Each named turn below is shown by a few rows before and after it. Which turns, in which order, take the first row of each later pair to the second? The first pair is answered.
ruge:
[-1.60  2.73 -2.28 -5.19 -1.45 -2.37 -1.28  4.62 -1.77]  ->  [ 3.21 -3.35 -6.37 -2.46 -0.33 -0.37 -1.26 -3.58  1.05]
[-0.77 -0.59  0.27  0.44 -2.57 -2.12  0.42  1.15  1.37]  ->  [ 0.19 -0.71  0.72  0.82  1.59  1.09 -0.61 -2.95  1.03]
[ 0.64  0.77  0.22 -0.29 -1.91  0.70 -0.68  0.87 -0.65]  ->  [ 0.94 -0.13 -0.12  0.16 -1.28  1.40 -1.09 -0.46 -0.73]
[-1.78  0.37 -0.83 -1.71  0.10 -0.97 -0.66  1.93 -0.11]  ->  [ 0.06 -1.68 -2.81 -0.64  0.18 -0.50 -0.49 -0.85  1.26]
ges:
[-0.74 -0.34  3.30  0.39 -3.11 -1.18  0.48  2.28 -0.04]  ->  [ 2.36 -1.62 -2.17 -2.22 -1.84 -0.14  1.28 -0.77 -2.40]
[-1.77  1.49 -0.05 -2.00 -0.68 -1.45  0.50  0.75 -0.37]  ->  [-1.05  0.59  0.10 -1.62 -1.93 -1.09  1.62  0.97 -0.51]
[ 1.37 -1.69  2.18  1.72 -2.93  0.01  2.01  0.86  0.76]  ->  [ 2.41 -0.68 -3.00 -2.21  1.17  0.39  0.87 -1.32 -1.48]
Ramed:
[ 2.50 -0.87 -0.67 -1.12 -0.92  1.83  1.50  0.08 -5.23]  ->  [ 1.22 -1.61  4.40  3.17 -1.81  2.43  0.52 -0.39 -1.74]
[ 1.08  0.75 -2.09 -2.89 -0.71  2.52  0.82 -1.07 -1.20]  ->  [-0.15  0.83  3.12  0.20 -1.03  3.80 -0.27 -0.63  0.02]
[ 1.96 -1.87 -1.86  0.30 -0.94 -0.38  1.11 -1.50  0.77]  ->  [ 1.16  0.47 -0.27 -1.35  0.15  2.01  1.37  0.04 -2.43]
[ 2.90 -1.60 -3.45 -0.51  2.12  1.83 -0.80 -2.49 -1.62]  ->  [ 0.93 -0.05  1.78  1.17  2.49  3.96 -0.58 -0.77 -2.69]
mas:
[-0.88  1.55 -1.90 -1.78 -2.91 -1.53  0.98  2.77 -1.97]  ->  [-1.69  3.09  1.26 -1.38 -0.21  1.36 -0.29  2.46 -3.33]
[-1.45 -0.04 -0.54  0.05 -0.72 -4.38 -1.39  1.03  3.00]  ->  [-0.61  0.32  3.95  1.85 -2.74 -0.98  0.10  2.17  0.58]
[ 0.99 -1.08 -2.08 -2.90 -0.09 -1.24  1.76  1.24 -1.27]  ->  [ 0.74 -0.07  1.52 -2.06  0.25  1.43  2.00  1.38 -2.88]
[ 2.38 -2.38  3.19  3.14 -2.80  2.21  1.18 -2.42  0.03]  ->  [ 0.58 -0.68 -0.14  1.42  3.90  1.29 -2.17 -4.56  1.91]
Pairs:
Each pair is 2 to 4 turns apart.
[-3.41  3.07  0.98 -2.80  0.59 -2.64 -0.52  5.46  1.45]  ->  [ 0.94 -1.85 -4.28 -0.75  3.36 -1.44 -1.12 -3.02  4.23] => Ramed Ramed ruge
[-2.18 -0.81 -3.92 -1.14 -2.22 -4.72 -1.42 -1.01  1.36]  ->  [-0.52 -1.12  4.14  2.78 -2.13  3.71  0.40 -3.04 -2.67] => mas ges Ramed
[ 2.58 -2.59 -2.56  0.53 -4.70 -2.83  2.07 -0.26  1.22]  ->  [ 3.61 -2.45 -2.21  1.90  1.78  2.04  0.50 -4.95  0.55] => ruge ruge ruge
[ 0.57  0.16 -4.48 -2.66  3.13 -2.69 -2.83 -1.29  1.04]  ->  [-1.64  0.33  2.79  0.83 -2.91 -3.66 -1.56  4.10  2.20] => ruge ges
[ 2.83 -2.15 -2.48  1.18  2.97  3.69 -0.08 -3.82 -0.79]  ->  [ 3.30 -3.59 -5.06  0.81 -0.98 -0.91  0.95 -2.04  1.03] => ges ges Ramed
